In the data rows, zero lies at 4.5, halfway between 4 and 5.
Here are some points:
[3 4 4 4 3 3 5 3 3 4 4 3]
[4 5 6 6 3 3 5 3 3 4 2 4]
[6 5 0 1 4 5 6 4 6 5 6 5]
[1 2 3 3 2 2 2 3 1 2 3 1]
[4 6 5 6 4 3 6 3 3 4 3 4]
[4 3 3 5 2 2 5 2 2 2 2 2]
[1 2 6 3 6 8 1 7 6 2 6 6]
[5 2 1 5 3 3 3 3 2 2 3 3]
[5 6 7 6 7 6 6 6 6 6 6 6]
[5 3 3 5 5 2 6 3 6 5 4 5]
[4 4 4 6 4 4 5 4 5 5 4 5]
[5 6 6 5 4 4 5 4 5 5 2 5]
[6 3 3 5 5 4 4 5 0 4 4 4]
[5 6 6 6 5 5 6 5 6 6 5 6]
[6 7 7 5 5 4 6 5 6 5 5 6]
[3 4 5 3 3 4 5 4 4 4 4 4]
[5 6 4 4 5 3 6 5 6 5 5 6]
[4 3 3 8 7 7 6 7 7 7 6 7]
[1 1 0 2 2 3 2 2 3 2 3 2]
[6 7 6 6 7 6 7 7 7 8 6 6]
Then 34 other points, each followed by its number:
[3 4 3 3 3 3 5 3 3 3 4 3] 0
[6 6 6 5 5 6 5 6 6 5 5 6] 1
[4 5 4 2 3 2 5 3 4 4 3 3] 2
[3 1 6 5 4 6 1 5 5 3 5 4] 3
[6 6 6 7 6 7 5 7 7 4 5 6] 4
[5 6 5 5 4 5 5 4 5 5 4 5] 5
[5 1 5 3 4 3 5 2 5 4 5 4] 6
[6 6 6 6 6 6 6 6 6 7 5 5] 7
[5 4 5 5 4 4 6 4 6 5 4 5] 8
[6 6 5 4 3 3 4 2 2 3 3 3] 9
[5 6 4 2 6 5 7 6 7 6 8 6] 10
[5 6 6 6 7 8 3 7 7 6 8 7] 11
[3 3 5 5 4 3 3 3 3 3 3 0] 12
[5 3 3 6 3 3 5 1 3 3 3 4] 13
[4 5 6 1 3 2 5 2 4 4 3 2] 14
[4 2 1 6 1 3 6 4 5 5 4 4] 15
[6 6 4 3 4 5 5 4 6 2 5 5] 16
[5 5 4 4 4 4 4 3 4 4 4 4] 17
[2 5 5 5 3 4 1 1 3 2 3 3] 18
[3 5 6 3 2 3 3 2 2 3 3 2] 19
[4 5 4 4 6 5 6 4 6 6 6 7] 20
[3 5 5 4 4 4 3 4 5 5 2 5] 21
[5 6 5 2 8 9 5 8 6 8 9 6] 22
[6 7 7 6 6 5 6 6 6 6 5 6] 23
[4 5 6 4 3 3 3 3 4 2 4 5] 24
[4 5 0 1 3 4 2 3 3 3 3 3] 25
[5 5 6 6 3 3 6 3 3 5 4 3] 26
[4 4 5 5 3 4 5 4 1 4 4 4] 27
[6 5 5 7 6 6 6 7 6 6 6 6] 28
[3 4 5 4 4 5 3 3 4 4 4 4] 29
[4 4 4 1 3 4 5 3 0 3 4 3] 30
[4 0 2 6 5 4 5 5 5 4 4 6] 31
[6 6 6 3 4 4 6 5 7 5 5 5] 32
[6 4 4 1 4 5 4 4 4 4 4 4] 33
Which three of these numbered points are nearest to each point below, ignoring the 2 directions in which the first points spread most? Their numbers follow each, nearest first.
[6 7 6 5 8 7 7 8 6 8 8 6] > 22 7 0
[5 3 2 7 7 5 7 6 6 7 3 7] > 31 15 28
[7 6 7 6 7 5 7 7 6 7 3 6] > 7 23 1
[4 4 5 6 4 4 1 4 5 4 4 0] > 12 3 11
[6 7 7 6 4 5 5 5 6 5 4 6] > 1 5 23
[7 2 1 2 4 4 6 3 6 2 5 5] > 16 10 6
[4 5 6 6 4 4 5 5 0 5 4 4] > 27 26 23
[4 6 6 4 5 4 3 4 5 1 4 6] > 24 9 23
[5 0 1 2 2 3 2 2 4 3 3 2] > 8 6 17
[2 2 4 5 2 2 3 3 1 2 3 2] > 26 23 27
[2 5 5 3 3 3 4 2 2 2 3 1] > 19 29 23
[5 5 4 4 5 5 6 5 5 5 5 5] > 0 17 5
[3 5 5 3 3 3 4 2 3 4 3 0] > 19 12 29
[5 6 6 6 6 6 1 6 6 6 6 6] > 11 23 9
[3 2 1 4 2 3 2 3 3 3 3 4] > 5 8 17
[6 6 5 7 7 6 6 7 6 7 7 7] > 28 7 23
[5 3 4 4 4 6 3 4 0 4 3 4] > 27 7 9
